Rows are one point carried round by a steady rotation, each followed by how many ticks it has turned.
The counts run from 0 to 277.
[-25  23 -10 -12   9  -3   8  -2  -5  -8  -8   7   5 -11 -11  15 -20   7
   2 -11   2  11  13  12   3  -6  -3  13  -1   8  -8  -4   9  15  18   9
  33   3 -20 -23  -6]
202
[ -5  25  -3  -9  11  -5 -20  -8   1  -3 -13  11   2 -10   6  24 -29  21
   0  -6   1  17  18  17   6  -2   3  -6   8  14   6   5  16   0  11   9
  -7   9   2 -25 -13]
200
[  5  22  -4 -20   7 -11   4  -8  -8 -11   5  -8  -2  -8 -22  11 -11  17
 -19  -4  -4  -7  14  13  15 -11 -17 -14  20   7  13  10 -13   5  13  11
 -34   0   4 -19   7]
26
[  3   7 -15   6   8 -14  -3 -12  15   8  -7 -12  -2  -8   2  -6  -4  29
 -12   2   6  -8  -4 -14  21 -17  -8  -8  -6 -14   0 -19  -9 -12  23 -18
 -19 -15  15  -9  -9]
182
[-22   5  11   2  -9 -27   4 -14  25  11   7  -8   2 -20   2   7 -18  20
   2  -7   3  -9  10  -9  10 -11  -8  10   3  11  -8  -3   1  20  13  -2
  36   0   2   3  -1]
191
[  7   9 -16 -22  20  -5 -13  12   3 -18 -24  -4  13  -2   4   9 -10   6
  -4  10 -21  15  14  18   1  10 -20 -11   4  11 -15  15  12 -12  10   0
 -11 -10   8   3  -8]
140
[ 10  18 -16 -20   3 -15  -2  -6  26  21  -6  -3  22  -1  26   0 -14  18
 -12   5  -8 -17  -5   7   5 -12  -2 -14   5  -6   3  -3   2   2   6 -13
 -31  -7  12  -5  -9]
254
[ -7  19   6 -11  14 -12  10 -25  16   0  -1 -31   4  -5   8  -5  11  11
 -24  -7  18 -12   1  -4   8 -22 -10 -20   5 -18   5  -1  -7 -17  -1  -5
  -4  -7   6  -6   1]
178
[-19   8 -30  -6  24   4   4   5 -10  -6 -26   1   9   0   3  13   9   3
  17 -18  12  13   3  -7   1   1  -7   2  19  14  -7  -6 -10  -2  12  -3
  34  -4 -15 -17  -2]
209
[  1  -4   8   4   1 -20 -19  -5 -10   8 -10 -14 -12   9  22  -5  11  -6
   9 -12   4 -19  -2   5  -3  -4   8 -25  19  18  -8  15  -2  -2  -6  32
   9 -13 -17   0   7]
227
[  3   3 -32   6   9  -3 -16 -11 -11  15  -7 -11 -16  18   0  -7   2   2
  -9  -1   8 -24   6  13   5 -25   9  -9   1 -13  12  12   7 -18   2   6
 -14 -18 -14 -21  11]
237
[  2 -11 -12   6  12 -10 -15 -23 -15  -9   5 -10  -3   7  12   3  12   4
  -3 -14  -5 -26  10  -1 -24  -9   3  -9  32  11  12   6  -8  -1  -7  17
  14  -9   4  -4  17]
161
[-10   0 -17  16  14   0   1 -15   3   9   1  10  15  -8  15  17  -8   7
  13   0   4   2  11 -12   3  -1  22 -11  14  15  10 -15   0  14   7 -14
  30   5 -17 -19  17]
269
[ -8   7  29  -2   1 -22  18   1   9   6  15 -20  10  -9  15  -6 -17  16
  10  14  14  -3  -5  -1  12  -9   4 -30   9   9  -4  -2  -7  20   6  -8
   9 -16   8   9   2]
114
[-11  10  -3   3  -4  -5  11 -15   4   7   9   6  17 -17   7   5 -41   3
  -6  18   2   2  27  16  -1  -3  -4 -13  -6   7   5 -25   7  12  15  -2
  13  16 -21 -13   0]
267
[-11  -6 -35  -8  19   0  -3   8 -14  -1 -24  -3   8  -6  12  -5   6  -5
   7 -17   7   9  -3  -8  -1   5 -24  -6   3   1 -19 -13 -15   1   9   9
  27  -2 -25  -8  -6]
214
[  3   3 -34  -6   4  -7 -20  16  -5   8 -32  -3   5   8  16   7  -3  14
  -1   0  -5  13   1   1  13  -2 -12 -15 -10  11   1   7  -5 -32   5 -10
  -5 -14  -3  -9 -10]
68
[ -4 -17 -14   9 -13  -8  -9  -5 -31  -8   8   0  -7   8  -5 -17 -28   7
  -5   7 -18 -22  16  16 -25  -3 -18  -6  10  10   9  -8  -9   3  18  23
  -2  -6   5   6  -4]
158
[-11  -1   9   2 -11 -16   1   7 -17   7   9 -12 -17  23 -12 -13 -11   6
  10   4   4 -19   5  20   5 -17  10 -10  11  25  13  20  -6   2   5  14
   3 -16  -9   0  15]
234
[-15  11  -5   6  13 -10  -6   1  10   3  -6  10   4 -10   1  26 -13  23
  21 -10  -3   2   2 -12  15  -5  13  19  18  18   2  -4   3  16  21  -6
  21  -5  10 -22   0]
198
[  0   4 -22 -15  27   0   7 -14   5  21   8 -10  18 -14  19  -3   9   6
 -15   0  16 -16 -12  -5  -2  -8  -5 -24   9 -21   1  -7 -10  16  -7  -7
   2 -16  -2  -6   5]
106
[ -1   3 -37 -10  10   6  18  -3 -16  16  15   2  12  -1 -11 -16 -10   4
 -15   4   7 -18   7  10  -1 -13 -17  -3   1 -17  12 -12 -18  13  10  -8
  -4 -10  -8 -12  10]
99
[  7   3 -21   0  -1  -4 -10   8   1 -18 -25 -11   8  12  24  -4   0  11
  -4   1 -22 -12  -6  -4  -8   0  -2  -8  -7  -2  -6 -17 -10 -23  30  -7
  -2 -16  12  -7 -19]
2
[ -5  15  17 -17   0 -17  27  -2  -8 -10   8 -32   0   7 -15  -4   0  15
  -6   2   7 -11  -4   7  13 -19  -6 -14  13   6  11   8 -26  -4   7  -6
   8 -18  19  -4   7]
174
[  9   8  -9  -1  -2 -13 -15 -16  -9 -11   8  -6  -9  -9 -10  21  -9  17
 -26 -10 -17 -16  18   7   7  -6 -15 -15  15  15  19   9  -8  -2  11  10
 -28   6   7 -18  14]
20
[  3   3 -12 -15   3  -5  11  -4 -14  10  13  -5  14  13 -13  -2 -16  13
   4   7   0  -8   8  21  -3 -10  -5 -18  26  10  25   8 -21   4  -5  -2
 -25  -6   4   3  19]
97
[  5  10 -13  -6   4  -9 -12  -9   5 -18 -24 -13   9  12  33  -2  -1   0
 -16  -4 -15 -11   7   1 -16  -2 -10 -17  -7  -3  -2 -16  -1 -27  19   3
  -1  -4   3  -5 -15]
3
[  9  11 -10  -5 -10 -15 -13  -3  -3   3   0   3  -2   8  -1  -6 -23   4
  -7   7 -20 -24  20  29  -4  -3   2 -14  16  17   2   8   5   3  17  18
 -33   3 -16  -1   8]
86
[  0   6  14 -20   9 -14  15  -4   3  16  13 -21  19  -8  12  -3  -7  14
   3  13  16  -2  -9   3   5  -4 -10 -29  20   6   5   1 -21  21 -10  -9
  -4 -14  16   7   5]
108
[-22   9  18  -3  -5 -15   1   7 -18   6   1  -7  -4   1  12  10 -29  14
  23   1  10  10  -1  11   6  -9  11  -6   5  21   8  16   1  17  -1  12
  31 -10   5 -10  -5]
54
[  4   9 -15  -7 -11 -13  -1  -8  -2   4   4   3   0  11  -6 -14 -21  -9
 -10   5 -14 -30  23  30  -6  -6  -3  -8   3  10   0  -1   6   5  18  20
 -10   1 -31  -6  12]
87
[ 10  14 -32 -16   9  -8  -1   1  14  28  -5  -2  11   6   9  -3  -3  18
 -12   1  -6 -18  -8   8   8 -16  -9  -6  -4 -11  12   7  -5  -8   1 -21
 -25 -17  18 -11   3]
248
[ -1  -1 -30  -2   3  -5  -8  28  -7   4 -26  -4   2  16   3   7   0  12
  13   2  -6  12  -9  -3  17  -2  -5  -5 -13  20   3   2 -13 -21  14 -17
  10 -18   3  -7  -3]
67
[-14  -5   0  11 -20 -24   4 -11   2 -13   5 -16   1   5   3  -1  -2  -3
  -6 -10 -13 -29  18  -3  -8  -3 -12  -4   4  23   2 -13 -14  -7  18   5
  35   7 -12   8  10]
11
[-12   3  -9  15   3  -8 -11   9 -17  17   0  10 -10 -14  13   4 -34  29
  10   7   6   0  -4  -2   8 -12   0   3 -12  -2   0  -8   8  24  16   8
  11 -15   7 -16 -24]
50
[ -7  10 -18  -1  -2  -1   2  26 -21   2 -19  -2  -3  14  -3  12 -14  16
  18   9   4  18  -3   3  19  -8   8   1 -15  16   6   3  -6 -10  19 -10
  21 -18   0 -22  -5]
61
[ -6  -6   3  28   2 -10  -1   3   3   5   7   1   3  -5   5   3 -24  28
  20  25   4   4   7  -8  18 -11  16 -14 -10  11   0 -12   4   7  27 -16
  12 -20  10  -1   2]
121
